In the data rows, 128 means zero.
Some points, one per row:
[103  90 114 115  85 109 146 115 132 138  77 171  91  66 142 170 101  77
 150 185 130  87 123 137 133 160 145 126 121 163 132 137 131 174 162 151
 118 164  92 149 102  93 162]
[ 58  46  82  89  88 121 154  83 163 176  95 123 225 206 143 118 129 157
  76  66 164 195 103  55 161 148 122 173 168 131 126 149 144 144 101 106
 131 115 109 134 129 125 181]
[138 125 149  96 177 162 117 103 187 179 150 109  98 122 115  67 131 112
 168 170 141 170  98 159 145 136 121 155 159 165 210  94  44 140 162  69
  64 112 140 105 172 202 141]
[193 179 106 189 115 133 143 111 122 136 140 172 145 105 139 121 199  81
  84 130  62  69 222 110 103 129 143 145 138  72  81 175 194 107 141 179
 154 129 117 200 104  52 113]
[123 130 108 131 103 141 156 113 140 146 110 141 128 120 130 140 106 101
 151 163 120 100 153 125 113 137 143 145 140 131 130 151 141 154 148 145
 124 128 106 150 154  92 123]
[ 86 102 104 104 232 150  61  92 105 135 183   0  98 225 110  32 128 157
 214 172 172 160 127  22 155 127 111  46  96 185 119 224 204  25  32  81
 160  46  55  11  37 128 128]
[127  88 170  93 194  45   9 112 255 219  86 157 140 118  93 138  77 203
 150  86 212 238 109   0 165  91  83  84  59 167 149 107 100 166  97 123
 146  99 147  83 177 173 188]
[147 124 150 130 133 117 113 102 105 130 138 189 146  96 122 149 128  99
 168 182 165 207 141 136 118  60  91 135 155 178 157 139 114 168 165 157
 121 182  94 130  81  40 153]
[144 125 132 143 101  98 125  89 144 161 136 164 164 128 157 129 141 103
  98 125 121 130 144 141 144 113 109 107  99 100  78 128 165  97  75 147
 176 102 111 126 123 100 148]
[ 88  81 119 134 126  78  92 172 113  93  98 132 143 135 148 165 147 121
 124 128 169 143 120 182 119 131 135 131 143 187 120  77  99 143 158 149
 122 174 145 138 104 129 153]
[182 108  74 100  79 169 196 181 146 105 174 127 144 140 143 105  92 164
 143 112 170 131 159 210  76 103 143  33  49 210 239 221 117 115 255  58
   0 191  63 157   0 113 211]
[ 97 123 122 137 133  96 101 200  92  66 154  66 125 176  99 138 120 168
 155 118 143 136  93 121  92 132 153 131 131 196 163 120  95 123 100 115
 138 118 192 100 103 136 106]
[144 127 143 115  94 153 175 205   9   8 218  90 196 209 161 158  78  79
 191 213 201 169 189  65  54 184 208 104  67  66 101  76 111 216  96 202
 200 103   0  29 200 125 145]
[123 132 100 118 103 126 145 111 137 142 101 131 103 106 126 146 130  80
 128 164 124 102 143 148  97 134 150 136 144 143 153 162 138 153 167 154
 120 146 109 144 125 126 117]
[ 87  71 164 121 140 120 113 233 104  52 159 119 190 183 124 149 121 180
 162 115 154 145 123 109 137 188 160 231 215  94 119  60  85 151 111 157
 159  68 171 116  23 161 172]
[ 82  86 139 102  97 105 135 120 118 128  50 135 159 146  89 145 111 111
 152 160 168 170 103 100 115 183 172 136 131 172 175  91  67 153 141 113
 111 142 129  82 144 108 146]
[ 83  77 147 126  78  58 111  92 171 175  78 199 138  82 202 162 146  57
 111 169 156 123 134 123 176 126  98 122  78 125 102 115 138 166 124 166
 159 130  98 147 149  82 160]
Here are 10 more points, each followed by its number:
[135 156  87 109 122 127 130  98 155 164 102 135 118 116 165  90 115 129
  91 101  94 122 152 105 178  89  72 139 135 117 142 138 127 179 127 109
 115 141 104  93 134 126  91] 0
[133 121 113 130 130 118 120 142 122 115 133 117 114 125 124 139 150 130
 119 121 129 120 105 137 111 131 141 132 153 140 135 153 141 119 121 131
 134 172 144 132 118 158 145] 1
[147 165  63 217  84 138 174 239  89  37 184  42 189 238  37  31 197 125
  86 100  41 178 154 105 159 143 119 236 231 107 130 161 150  52  42  51
 133 145 138  78 109 189  88] 2
[174 172 154  99 218 109  44 179 193 138 247 186  18   1 177   0 117  76
 119 160  97 139 123 143 208   6   3  66  54  76 103  28  74 214 127 192
 174  62 155 161 178 183 106] 3
[157 183 104 173 124 157 155 107 129 142 145 117  74  95 123 122 151  92
 114 145  85  95 163 130 117 134 138 173 176 134 118 168 162 149 155 111
  94 116  85 158 137 111  75] 4
[137 146  65 107 168  98  74  52  53 130 151 132 141 138 133 146 113 205
 139  76 171 178  89 178  77 143 169  85 139 132 166  92  75  94 118  90
 108 159 120 116 112 185 106] 5
[127 129 144 127 136 124 118 120 150 148 111 153 141 123 134 147 129 135
 117 114 130 131 138 114 170  94  80 113  99 127 100 114 134 136 122 114
 123  98 132 113 154 126 128] 6
[166 170 127 179 118 171 170  83 127 153 149 142 103  98 138  96 111  91
 111 143  82  92 195 123 106 151 155 150 161  90 113 165 166 137 142 150
 132 126 132 155 121  63 104] 7
[138 141 131 108 142 173 152 163  94  89 125 101 160 174  61 104 118 171
 226 170 146 131  62 156 121 119 125 115 128 156 154  98  90  95 130  91
 101 132 166  82 126 143 122] 8
[155 255  73 145 206 183 110 136 116 116 204  83 173 196 115 194  50 121
 115 126 119 150  99 171 117 214 189 163 151 181 231 177  89 167 174  59
  49 253 240  65 112 242   0] 9
Which two of these numbered points are nearest to each point below, looking only along the 4 directions in which the first points spread most? Their numbers follow each, nearest first.
[100 115 134 147 113 101 120  61 159 186  65 165 146 114 158 140 154  70
 142 181 113 100 110 136 112 155 155  96  92 104 132 143 136 200 137 105
 107 190 106 172 190 110 120] > 0 6
[ 99  95 127 120 116  77  98  44 213 230  99 192 170 109 194 138 110 127
 125 127 131 131 140 118 212  68  40  97  85 133  86  72 118 163 116 133
 141 100 130 131 159 111 146] > 3 6
[112 189 135 106 123 106 118 176  88  76 103 156 114  92 142 108  86 147
 199 166 140  96 122 106  77  90 135  75 108 113 182 116  80 158 137 161
 146 149 147 113 107 137  20] > 1 5
[142 141 142 117 149 147 128 107 161 162 128 127 167 159 149 118 139 153
 123 106 135 161 130 139 151  88  88  94  93 133  86 112 148 127  73 121
 159 105 133 108 156 108 120] > 6 3
[ 93 104 101 107  80 123 160  94 127 147  79 115 116 128 121 169 115 132
 122 119 158 149  98 128 124 153 146 149 144 119 125 115 122 151 209 166
 100 136  95 159 137  99 131] > 1 6
[138 136 143 102 126 111 115 117 159 154 119 115 151 154 132 129 160 138
 159 144 161 162 111 138 164  89  81 114 113 144  93 110 142 113 103 129
 146 106 136 105 149 160 125] > 6 3
Here are 10 other points, each followed by its number:
[128 130 125 134 135 104 107 117 139 141 118 159 124 101 147 141 134 128
 115 118 123 129 154 134 143  97 102 137 132 132 113 135 145 140 125 137
 135 125 120 120 111 121 126] 0
[214 206 123 177 115 183 183 130 100 110 182 106 161 171 122  79 151 129
 121 122  60 101 190 102 119 151 148 127 139  99 103 123 141 115 111 130
 142 125 110 155 155 122  98] 1
[ 65 120 110 137 112  99 117 100 145 157  96 176 158 113 145 177 150  83
 154 183 144 150 129 120 182  87  70 167 144 159 136  91  95 160 185 134
  94 191  78 150 181 128  82] 2
[173 186  94 135 167 189 143 152 135 117 139  93  79 118  94  91 116 110
 162 169  87 107 133 138  86 118 146 162 197 150 181 184 128 159 175 100
  76 137 101 112 115 146  85] 3
[ 99  43  14 188 149 101  93 177 161 115  72 127  66  82   4  48 156  41
  92 169   0  78 156 163 159  99  91 150 100  86  77 125 161 173 174 228
 166 149  99 135  55  94 226] 4
[218 165 130  77 255 175  50 116 166 159 209  55 112 170 101  62 255  64
  74 135  83 132   0  70  82 212 209 227 219  54 175   0   0  63 153  67
  69  23 103 201  48 205 165] 5
[146 139 134 146 152 131 111 138 100 103 144 126 116 120  96 125 126 129
 102 105 123 121 141 110 123 126 131 160 146 126 111 120 135 124  90 108
 142 110 148 130 113 145 134] 6
[205 167 182 108 153  22  22 134  62  84 194 105 106 126 226 184 214 222
  86  23 129 105  42 183 160   8  30  93 125  52  79 119 158  69  94 255
 241  97 116 124 130 108 144] 7
[140 116 116 119  96 120 148 134 135 127  95 153 151 127 121 169 144 123
 120 123 127 101 144 152 117 125 133 131 112 122 118 143 147 126 117 139
 143 128 123  97 133 116 159] 8
[ 64  75 134  76 173  31  18 113 180 167  83 152 146 126 190 163 148 113
 134 142 150 150  86 121 185  96  72  97  97 158 110  78 105 164 106 131
 147 120 104  90 146 168 143] 9
Which two of these numbered points are nearest to each point below, looking only along the 4 directions in which the first points spread most? Their numbers follow each, nearest first.
[103  57 187  86  64  61 125 127 107 114  53 107 112 131 142 184  76 117
 132 142 157 120  71 113 164  91  81 155 158 186 200 160  99 170 141 113
 110 218 122 113 141 100 209] > 2 5
[ 95  93 136  90 130 126 127 135 117 117 106  96 125 150  67 113  95 178
 175 128 179 182  66 137 121  83 103 113 142 173 153 104  90 138 117 106
 120 134 153  96 163 181 147] > 5 6
[ 46  44 111  89 158 144 116 179 140 105  85 139 196 175  87 151  54 159
 154 122 208 205  72 135 142  92  98 106 108 183 138  90  91  78 195 151
 100 153 146  96 127 165 170] > 5 6
[167 144 111 143 122 168 166 116 101 118 166 111 162 167  94  95 174 145
 122 110 125 148 125 150  80 136 164 117 110  80  93 122 148 107  77 143
 172 109 168 153 152 133 141] > 6 1
[ 66 101 122  90 155 119 103 137 118 115 157  77  86 134  62 184  15 186
 106  66 137 100 179 103 124 186 168 109 173 237 142  69  78 142  89  27
  86 160 140 100 255 181 106] > 5 6
[103  98 135 161 164 165 130 120 124 129 136 144 141 123 135  98 133 101
 107 133 127 122 173 138 105 113 132 159 165 130 129 143 138 150 136 126
 122  87 118 146 157 107 149] > 8 0
